name the system of each run:
seq 1, kasi (8 x 22):
[[  3  -8  11  19 -49  -2 -34  10  16  14   4  -4 -16  31  22 -10  31  -5
  -26  -1   3   7]
 [-14 -35  -6  -2  -5  -9 -15  33   5  16   2   3  -2  -6  -8 -37   1  42
  -22  -2 -40  -9]
 [  4 -25  17   7  28   5 -37  -4  -9  -3  -4 -17  11 -13  15 -22  17  29
   49  -3  -4  19]
 [ 46 -14  15  -3  16 -44  -5 -11  -5  10  -5  14  10  11  25  29 -18  22
    8  19  -6  19]
 [ 27  -3  11  22 -26 -33  14 -37   2  18  -2  10 -12   5  25 -25  21  -1
  -17 -31  13   3]
 [ -3 -16   5   8 -47   1 -42  23  16  12  -2   0 -22  30  16 -13  20   3
  -26  12 -12  -4]
 [-18 -38  -3  -9  10  -4 -11  25  -3   7  -1  -4  -3 -17  -2 -45   0  51
   -8  -9 -27   0]
 [ 21 -18  20  -6  27   3 -38 -11  -3   5  -6 -16  10  -6  23  -4  10  24
   50   6  -1  22]]
seq 2, dap (8 x 22):
[[ 24  36 -11  -8  -5   7   7  -8  15  31  29 -17  11   3  21  19  16 -19
  -35 -12 -22  19]
 [-14 -16   1  43 -23 -19   0  16   5  10  16   5   8   7 -12 -30  27   8
  -39 -23 -22  -4]
 [ 15 -37  18   0  -1 -22 -34  32  11  15  -2   8  10  21   3  16 -12  33
    1  32 -18  11]
 [ 24 -12   1   9  35 -47  22 -24 -28 -14  -9  17   9 -15  10  -1 -20  27
   15  -5  -7   6]
 [ 25   8  24  16 -13  -7 -13 -36  -4  -7 -11  -2 -10  17  31  11  17 -20
   26  -5  43  17]
 [ 19  18 -12 -30 -32  -7  28 -18  13  25  -1   7 -27   6  23  -4  -6 -11
  -44 -14   8  -7]
 [-22 -27  -3   5 -36   5 -22   9   2   1 -16   3 -31   3   1 -53  16  13
   -8  -9  -7 -25]
 [ -4 -23   1 -51  17  15 -24  26   2   5  -9 -11 -12  -5  19  -6 -19  43
   11  21  -7  14]]
seq 3, dap (8 x 22):
[[  9  23  -1  20  23  -6  32 -35 -15 -15  -5  10  18 -13 -24  19  -8 -35
   31  -7  13 -16]
 [ -9  36  -3  13 -31  16  -1  -2   3 -18   2   1 -12  26   0  32   6 -50
  -16  11  25  -4]
 [-25  -6 -11 -11 -27   3  33  24  16   8  -3  19  -9   4 -35  -3 -22  -9
  -38   3   6 -29]
 [-26 -22  -5   2   0  12 -27  24  -6 -21 -23  11  -8   3 -30  -5 -15   2
   30  32 -16 -35]
 [-15   9  -6 -28  41  14  16   8 -20 -35  -6  -4   6 -12  -6  27 -33   5
   22  19  21  13]
 [ -5  26   2   9  12  26  24 -31   2  -2   1  -7  15 -17 -28   7   7 -44
   32 -17  25 -14]
 [-15  42 -20  -1 -24  31  -4  14  10  -5  13  -9  -6  16  -7  26   9 -44
  -28  11  -8  -9]
 [-41 -15  -8   9  -9   8  22  40  11   0   9  10   9  -2 -47  -9  -9   3
  -32  -1  -4 -16]]
seq 4, kasi (8 x 22):
[[ -5  -9  10  27 -13  -5   1 -36 -16 -18 -20   4 -18  -7   6 -38  20 -10
   29 -26  31 -12]
 [  2 -16   8 -25 -28  -3 -22  27  12   0 -17  13 -22  31   8  25 -25   6
   -9  42  12  -4]
 [ -6 -12 -13 -27   6   1  28 -20  -7  10 -13   2 -20 -32   5 -51  -6  24
   -2 -30  -2 -16]
 [  7  13   6 -25  -6  30 -46   0   2  -6  -6 -24 -18  15  38  15  11  -6
   23  22  10  21]
 [ 16   4 -18 -32  17 -21  36   5   0  20  15   5   4 -15  14   1 -22  28
  -42 -10 -23  14]
 [  6  23   5  15  -5  27 -20 -26   8  14  15 -30   5  -5  20 -15  46 -23
   14 -30   5  16]
 [  4   5 -12   8   1 -17 -11  38   2   3  20   4  15  19  -1  32  -9   9
  -40  25 -43  10]
 [-12 -15  11  36  16  -4  18 -12  -2   9  15  -8  26 -24 -20 -36  26   9
   10 -42   4   6]]
seq 5, vakaz (8 x 22):
[[ -7 -17  27  -1 -33  12  -6  -8  15  -2 -23   8 -19  19  -6   1  -2 -18
   23   6  60  -9]
 [ 14   6 -25 -56   0  -1   3   6  -1  12  -9   1 -26  -5  29  -3 -25  23
  -25  14 -28  -5]
 [-28   0   5   2  -1  27   1 -18 -13 -22  -6 -16 -16 -15   9 -40  23  -2
   20 -31  40   8]
 [  6  -7   3 -39  -1  30 -39  27  26  33   5 -19   3   5   6  13  -2  10
    9  25 -21   7]
 [  6  25 -18   4  39   4  18 -30 -23  -7  13 -17  12 -33  12 -18  15   0
   13 -32 -19  11]
 [ -8   9  19  22 -12  26 -28  18  20   4  17 -16  22  24 -12  33  20 -27
    8  13  18  19]
 [ 16  16 -24  -2  19 -18  32   0   3  26  20   6  21 -17 -15   7  -9   1
  -31 -11 -50  -9]
 [-21   9   6  55 -14   0  -2  -7 -13 -35  -4   9   4  13 -26   4  16 -37
   15  -1  19 -15]]
seq 6, zal (8 x 22):
[[ -8 -18  28  44  19  -6 -22   8  -9 -20   4  -3  29   9 -16  15  11   2
   39   7  20  20]
 [ 19  11   5  13  11 -23  37 -14   4   5   0  24  23   4 -31  41 -25 -29
    5  10   8 -15]
 [-18  26 -14  39 -21  -8  18 -11 -21 -35   3   8 -14   9  -1  -5  16 -33
  -28 -16  10 -10]
 [-33  -9   1 -18 -34  25  -5  31  13 -13 -16   9 -23  20 -18   6 -16 -12
  -12  23  31 -17]
 [-21   0 -19 -15  23  20  -6  -2 -21 -27 -22   0 -13 -24 -16 -21 -14   1
   37  10 -19 -33]
 [ 12  14  14  -2  14  15 -33 -14 -12 -25  -8 -15   0  10  24  28   5 -14
   44  21  23  21]
 [ 12  37  -6 -29  17  21  39 -25  10  17   9  -9  12 -17  -7  26 -11 -31
    6 -12  18   3]
 [-14  39 -19  17 -18  31 -12   1   4   1  21 -22  -1   3   4  -6  36 -35
  -23 -16 -21  -2]]
seq 7, Tasas (8 x 22):
[[-21  21   0 -19  20  39  14  21  13  -2  18 -16  23  -4 -25  37 -12 -19
    2  10  23  16]
 [  7  32 -12  22  10  21  -4 -21   3  11   9 -10  21 -13 -24   7  21 -43
   25  -8 -29 -23]
 [-22  21  -8  41   1  -2  -4  29 -12 -32  22  -2  19  19 -15  31   8 -21
  -25  12 -10  13]
 [-26  -5  -1  11  16  15  36  11  10   6   7   7  29 -19 -58   1 -11 -14
    7 -10   6 -19]
 [ -4   0  -1  33  -5   3 -31   6  -6 -16 -15  10   4  12 -30  15   1 -30
   32  30 -23 -34]
 [-17  21  -4  -3  15   4  27  12 -13 -36   0   9   7   7 -19  45 -30 -22
   -3  21  29   4]
 [ -5  19  -1  11 -20  21  18 -24  14  11  -8   5  -1  -3 -33   1   7 -52
   16 -11  17 -36]
 [-18  28 -27  12 -23   7 -10  21 -10 -28   0   6 -15  20  -8  18  -2 -30
  -30  24 -27 -23]]
seq 8, Tasas (8 x 22):
[[ 23  14 -17 -50  -7  23 -23  -7  15  35  -7 -14 -18  -7  22  -4  -1  -2
    5  12 -33 -13]
 [ -8  26 -10  -5  16  17 -15  -6 -23 -28  16 -29  -8  -6  44  -7  23   8
   -7 -15   2  40]
 [  4  -5  13  -7  -1  15   4  10  34  49  30 -20  26  -6  -4  -5  19   8
  -18 -24  -1  25]
 [ 11  -7 -12  24  29 -19 -19   0 -16   4   9  -6  18 -17   2 -20  15  21
    9  -7 -62  -2]
 [ -8 -30  30  28  19 -19  -7  20  -6 -15  10   0  27  11  -3  14   0  27
    9   4  27  39]
 [ 36 -19  15   0  16 -31  23 -23  13  36  -8  20  22 -10 -21  10 -20   4
   23  -1  -5 -14]
 [ 18  -4   5  40 -11 -44  -6 -23 -29 -32 -16  23 -16  18  20   2   2  -5
    4   6   5  -5]
 [ -6 -18   9 -15 -25 -18  40   9  11   6  -7  23 -13  12  -7   3 -26   8
  -34  -4  43   0]]
seq 9, vakaz (8 x 22):
[[-13 -24  -2 -30   7   2 -17  22 -10 -23 -29  12 -20   4  -5   4 -35  22
   23  38   3 -17]
 [ 13  -8  10 -40  23   0  23 -29  -7   1 -18   0 -11 -20  17  -8 -22  17
   31 -10  39  10]
 [ 15  22   4 -35 -22  27 -20 -17  13  11  -5 -19 -26  13  42   8  11 -15
    2   4  27  16]
 [-18  19 -22 -27   1  29   5  12   4  11  22 -28  -8 -16  19 -24  18  12
  -36 -25 -15  18]
 [-23  -2   0  15   2  40 -28   6  11  11  10 -25  15 -15 -23 -27  34 -12
   26 -13 -19  -9]
 [  7  10  -8   3  44   7 -19  14  -7  -2  14 -12  34 -11 -15  28  -5   1
   25  21 -44   6]
 [ 14  21  12  31  26 -12  31 -24  -4  -2  15   1  36  -6 -17  32   1 -26
   14 -14  19  15]
 [ 16  23  -3  15 -30 -11  12   4  16  13  10  15   5  28 -10  41  -4 -38
  -34  14  -2 -10]]
seq 10, ler (8 x 22):
[[-18 -11   6 -27 -26   2  36   5  10   0 -13  15 -23   5  -6  -7 -23   3
  -25  -7  51  -4]
 [-13   0 -14 -43 -19  43 -25   5  15  16 -14 -16 -30  -9   6 -30   5  -2
    8   5 -12 -23]
 [-23  10  -3 -20  32  29 -12   5 -25 -40   0 -23  -5 -13  19  -1  -2  13
   26   3  23  28]
 [ 26  17  13 -29  19  17  19 -24  19  34  12 -18  19 -13   7  21  -2 -11
   19 -14  24  23]
 [  7  45 -21  18  -3  15 -11 -11  -3   3  24 -21   7   0  16   8  33 -32
  -19 -13 -32   7]
 [-27   2   8  30   3   1  16  34   3 -12  30  -4  29  11 -23  22   5  -3
  -32  -5  17  28]
 [  2 -21   7  11   0   6  -9  18  29  42   8   4  30  -4 -45   3   2  -5
   12   8 -33 -24]
 [ -5   0 -10  37  23 -18 -15   2 -30 -37  -9  13  10  -1 -18   8  -5  -5
   26  20 -34 -20]]
seq 11, ler (8 x 22):
[[  2  16  -3  -8 -26  21 -47  -5  -6 -16 -11 -16 -34  20  41  -3  21 -12
    6  13   2   5]
 [-10  -5   0 -29  26   2  21  16  -5  -3  18 -14   7 -13  22  -4  -9  39
  -24 -15  17  44]
 [ 18  -3  22   7 -12  22 -29 -19  28  41   8 -21  12   1   6 -10  35 -14
   28 -16   6   8]
 [  7  19 -14  12  23 -11 -22  20 -19 -21  22 -12  13   9  25  28   5  11
  -19  17 -39  30]
 [  5 -22  25  35   8 -24  29  -7  11  22  18   6  35  -6 -22  -7  11   9
   -5 -31  20  18]
 [ 23  -2   0  21 -25 -14 -37  10  13  19  -2  11   2  26  -3  18   8 -14
   -4  28 -42 -22]
 [-18 -22  -7  27  19 -37  18  15 -31 -32   0  17   3  -8  -8 -20 -11  34
  -17  -7 -13   2]
 [ 20 -33  29   1 -26 -16  -4 -14  20  25 -26  23  -8  15 -10  -2 -10  -3
   25  10  31 -21]]
seq 12, zal (8 x 22):
[[ 13 -15   3  -4 -21 -35  37   9  18  29   3  26   2  11 -12   8 -21   9
  -46  -2   2  -7]
 [-15 -24  -7  27 -22 -25  -3   2 -17 -14 -11  14 -22  -1   5 -49  13  19
  -20 -18 -16 -19]
 [  8 -39  18 -19 -16 -19 -22  15   1  -4 -26  17 -22  20  15   0 -24  30
   10  30  18  -2]
 [ 23  -8  -5 -19  18 -22  22 -40 -18   2 -23  12 -15 -25  17 -25 -15  16
   27 -14   2 -15]
 [ 33  15   8  -8 -27  -8 -22 -31   3   9  -8  -5 -26  19  52   3  17 -10
   -2  -1  12  13]
 [  5   8 -14 -57  -6  14  28  -3  15  29   4  -8 -19 -14  21 -15 -13  15
  -34 -17   4   6]
 [ -3  -9  -4  -4 -10  18 -38   2   9  23   4 -22  -9 -10  18 -45  35  18
    1 -17 -33   0]
 [ 18 -21   9 -29  24  -7 -18  25  11  24  11  -9  16   1  16  16 -14  41
   -1  17 -19  30]]

runs to name:
seq 13 (2 x 22):
[[  2 -29  11  11  15 -19 -30  18 -11  -2   9 -10   6   1  27 -20  14  50
   -4  -3 -17  34]
 [ 34 -32  33  17   7 -32 -20 -12   6  23   1   1  16   9  20  -1  11  26
   22  -4   7  26]]
 -> ler
seq 14 (2 x 22):
[[-21 -24   2  38 -14 -11  10  -2  -1   5   0   8   1 -11 -24 -50  22   6
   -8 -32  -8 -21]
 [-12 -28  16  11  -5  10 -53  26  -1 -16 -15   0  -2  20  -8   6   1   7
   35  36   0  -4]]
 -> kasi
seq 15 (2 x 22):
[[  3  17 -12 -26  18   1  39 -12  -3  13  21 -15   2 -24  21 -15   2  17
  -32 -36   3  28]
 [-13   7   7  21 -34  34 -37  -2  18  13   3 -17  -6  11  -5 -15  40 -33
   11  -7   3 -12]]
 -> vakaz
seq 16 (2 x 22):
[[ 16 -13  21   0 -28  12 -37 -24  14  14 -23  -3 -18  12  12 -12  17 -16
   41   6  21 -13]
 [  6  11 -19 -33  22  -5  -4  17 -16 -11  13 -13  -7  -4  39   7 -10  33
  -28   8 -25  31]]
 -> vakaz
seq 17 (2 x 22):
[[-15  -7  -2  45  -5 -15 -28   7 -26 -32   7  -5  -7   8  21 -27  32  14
  -11 -11 -17  13]
 [ 21 -25  28 -24   5 -10   3  11  25  36   9  -2  16   9  10  19 -13  27
   -3   5  25  34]]
 -> dap
seq 18 (2 x 22):
[[-10  11   0  28   0  -6  40 -34 -15 -19  -7  12   0 -14 -21 -14   4 -29
   12 -28  31 -18]
 [-14   7   4  -3 -33  19 -14  19  13 -13 -13   9 -15  30 -18  31 -12 -34
    1  35  24 -20]]
 -> kasi
seq 19 (2 x 22):
[[-22  -2   8  42   5 -11  -7  -4 -35 -55  -4   0  -5   9  10  -7  13   1
   10  -6  29  18]
 [ 27 -15  13 -38  -6 -12  20   3  31  45  -1  12   6   6  -3  23 -29  11
  -13  11  13   3]]
 -> ler
seq 20 (2 x 22):
[[ 29 -14  29  29 -22 -16 -28  -2  25  32   3   5  18  28  -2  22  16 -13
   11  12   4   5]
 [  8  -7 -19  18  13 -37  -4  16 -19  -6  10  10   5  -2   8  -9  -2  29
  -30   4 -58   0]]
 -> ler
seq 21 (2 x 22):
[[  5  17  -5  13 -22  28 -31  -9  19  24   0 -10   1   4 -16  -2  27 -40
   19   2 -27 -31]
 [-27  13 -16  11  30  -7  12  29 -31 -48  11   1  11   0  -6  24 -20   9
  -16  16  -9  15]]
 -> ler
seq 22 (2 x 22):
[[-11 -16  -9 -33 -10  14 -22  30   8   1 -21  11 -19   9 -14   7 -29   8
    7  41 -20 -31]
 [-27  -6 -11 -12  40   7  16   2 -32 -41 -12   0  -3 -26 -11 -13 -22  18
   26   0   9  -3]]
 -> dap
seq 23 (2 x 22):
[[  3  -8   0  10  26   8  15 -19   9  30   6  -5  27 -33 -32 -26  11  -3
   30 -27 -21 -19]
 [ 20  15   2  31  -4 -22 -32  12  -6  -9  17  -2  13  29  21  37  13  -8
  -17  22 -25  21]]
 -> zal
seq 24 (2 x 22):
[[  4  -4  -6 -54   1  -1  12   9  -3  -9 -20  11 -28   5  16  18 -43  16
   -6  26  18   0]
 [ -4   5  -1 -36 -11  21  21 -29   1   3 -16  -7 -32 -16  20 -32   0  -2
    7 -26  42  -3]]
 -> vakaz
seq 25 (2 x 22):
[[  7   2  -3   5  30  11 -44   2 -15 -16  -8 -10   9  -5   0  12   2  -1
   50  28 -34  -7]
 [ 22  11   4  10  38 -31  43 -28 -22 -14   4  11  20 -13   2  21 -19   1
    8 -12  17  18]]
 -> ler
seq 26 (2 x 22):
[[ -1  14  12  -8  31   3  33 -15 -11 -20   7  -6  15  -8   4  26 -14  -5
   14  -9  51  33]
 [ 17  29  -2  10 -22  13  12 -35  19  26  -1   0   2   0 -15   6  14 -53
    8 -13   2 -29]]
 -> dap
seq 27 (2 x 22):
[[-28 -34   8   2  21  -3 -16  38 -14 -32 -10   6   6   2 -18   4 -21  30
   20  26   6   5]
 [ 32 -18  11 -19  24 -12  11 -32   4  25 -20  10   8 -21  -8  -5 -19   8
   47   0   0 -19]]
 -> ler
seq 28 (2 x 22):
[[-10  44 -16 -16  22  25   7  -6 -22 -34  12 -22  -4  -5  25  23   0 -17
   -4   0  15  28]
 [-15  10   5 -15 -11  38  19   9  37  37  21 -15  16  -5 -26   4  10 -20
  -15 -19  19   3]]
 -> vakaz
